Look-ups in named tables: a row name and a column name give one cell, copied from the table.

Table Mabog
|  | Mamadin | Gav | Lar | Nug | Bubemu | Medizal | Fenu |
|---|---|---|---|---|---|---|---|
| Puzikaz | 6.7 | 2.8 | 4.3 | 4.8 | 3.2 | 1.4 | 4.2 |
| Gigifad | 6.1 | 2.4 | 4.9 | 4.3 | 3.1 | 4.7 | 3.4 |
| Malama | 1.5 | 6.9 | 1.8 | 8.9 | 2.9 | 3.7 | 2.9 |
| Pakaso | 3.8 | 3.3 | 5.3 | 7.0 | 5.2 | 5.4 | 4.8 |

What is the Lar of Pakaso in Mabog?
5.3
What is the Mamadin of Puzikaz in Mabog?
6.7
What is the Lar of Gigifad in Mabog?
4.9
What is the Nug of Puzikaz in Mabog?
4.8
What is the Gav of Gigifad in Mabog?
2.4
What is the Medizal of Puzikaz in Mabog?
1.4
What is the Mamadin of Gigifad in Mabog?
6.1
What is the Fenu of Pakaso in Mabog?
4.8
What is the Bubemu of Malama in Mabog?
2.9
What is the Medizal of Pakaso in Mabog?
5.4
What is the Gav of Malama in Mabog?
6.9
What is the Mamadin of Malama in Mabog?
1.5
What is the Lar of Malama in Mabog?
1.8
What is the Lar of Puzikaz in Mabog?
4.3
What is the Nug of Malama in Mabog?
8.9
What is the Fenu of Malama in Mabog?
2.9
What is the Nug of Gigifad in Mabog?
4.3
What is the Nug of Pakaso in Mabog?
7.0
What is the Bubemu of Gigifad in Mabog?
3.1
What is the Medizal of Gigifad in Mabog?
4.7

Megod
|  | Fos | Mezep | Gopupoz | Toduliv | Kubis | Raval | Zop | Kifer |
|---|---|---|---|---|---|---|---|---|
| Nitepaz | 616 | 268 | 507 | 288 | 390 | 122 | 332 | 562 |
| Vokot | 488 | 339 | 447 | 500 | 385 | 374 | 497 | 30 |
| Ber | 150 | 759 | 718 | 318 | 478 | 601 | 455 | 689 |
| Raza | 406 | 525 | 812 | 543 | 503 | 408 | 307 | 846 |
| Luzum | 662 | 159 | 181 | 389 | 390 | 522 | 480 | 20 |

Fos of Raza = 406
Gopupoz of Raza = 812
Gopupoz of Luzum = 181
Mezep of Ber = 759
Raval of Luzum = 522
Mezep of Luzum = 159
Row with the largest Raval: Ber

Seru.csv
,Luz,Gel,Ridomup,Suke
Tikubak,7.83,77.28,30.87,54.86
Dason,43.42,64.63,42.07,18.26
Bamezi,11.75,74.18,23.57,40.98
Gibiso,34.93,62.25,32.29,47.05
Regedu,22.58,31.18,42.69,15.67
Busamu,74.86,16.21,77.34,8.91
Vevigi,21.02,31.39,52.47,44.83
Zovon,75.37,33.87,22.99,74.18

What is the Suke of Zovon in Seru? 74.18
What is the Ridomup of Regedu in Seru? 42.69
What is the Gel of Dason in Seru? 64.63
What is the Ridomup of Gibiso in Seru? 32.29
What is the Gel of Gibiso in Seru? 62.25
What is the Suke of Dason in Seru? 18.26
What is the Gel of Tikubak in Seru? 77.28
What is the Suke of Bamezi in Seru? 40.98
What is the Suke of Vevigi in Seru? 44.83
What is the Gel of Regedu in Seru? 31.18
What is the Suke of Gibiso in Seru? 47.05

Niz =
|  | Vad | Siv | Puvenaf | Sorutaz | Mes | Saka | Nefom | Lonole |
|---|---|---|---|---|---|---|---|---|
| Bifito | 102 | 152 | 29 | 135 | 104 | 67 | 112 | 98 |
| Rar | 158 | 87 | 64 | 133 | 164 | 23 | 183 | 116 |
| Fonu | 118 | 161 | 189 | 115 | 118 | 173 | 96 | 150 |
| Suri | 163 | 120 | 75 | 124 | 139 | 31 | 148 | 112 |
| Todasi | 180 | 167 | 141 | 93 | 136 | 55 | 115 | 171 |
| Dororot | 63 | 101 | 120 | 161 | 126 | 252 | 140 | 105 |
| Tad | 143 | 128 | 77 | 130 | 122 | 49 | 124 | 99 |
| Leger | 37 | 79 | 194 | 107 | 163 | 56 | 42 | 87 |
| Daded | 53 | 62 | 159 | 148 | 144 | 107 | 114 | 68 |
| Perusu | 56 | 75 | 146 | 144 | 136 | 126 | 112 | 89 |
| Tosez | 173 | 79 | 204 | 128 | 167 | 174 | 132 | 163 |
| Lafevu | 238 | 32 | 156 | 139 | 116 | 156 | 114 | 72 |

Siv of Rar: 87
Siv of Perusu: 75
Mes of Daded: 144
Vad of Bifito: 102
Lonole of Rar: 116
Puvenaf of Dororot: 120
Lonole of Todasi: 171

Bife:
         Befonu  Bara  Fotu  Baf  Venakan  Kuf  Voke  Senusuk  Novi  Tinek
Sefun       135   127   139  126      131  133   133      134   118    123
Fatiko      163   146   200  201      122  158   125      183   150    117
Ved         132   152   148   98      103  217   167      126   107    121
Rore        172    72   149  144      144  153   107       52   128    107
Zirupeg     153    95   163  169      155  155   122       75    92    133
Fes         139   129   128  130      127  129   133      131   130    131
Gela        118   146   125  102      113  193   152      127   103     97
Vuk         117   139   120  131      122  146   134      130   107    120
Vime        135   135   124  126      136  118   139      137   128    124
Vutis       127   105   141  127      159  134   129      117   137    141
Dokodov     172   143   140  171      116  130    74      153   149    122
Talolu      136   132   129  136      134  130   139      138   130    128

Senusuk of Ved: 126
Fotu of Ved: 148
Kuf of Fatiko: 158
Bara of Dokodov: 143
Baf of Rore: 144
Senusuk of Vuk: 130
Venakan of Dokodov: 116
Bara of Sefun: 127
Novi of Vutis: 137
Voke of Sefun: 133
Voke of Vime: 139
Novi of Rore: 128
Kuf of Vuk: 146

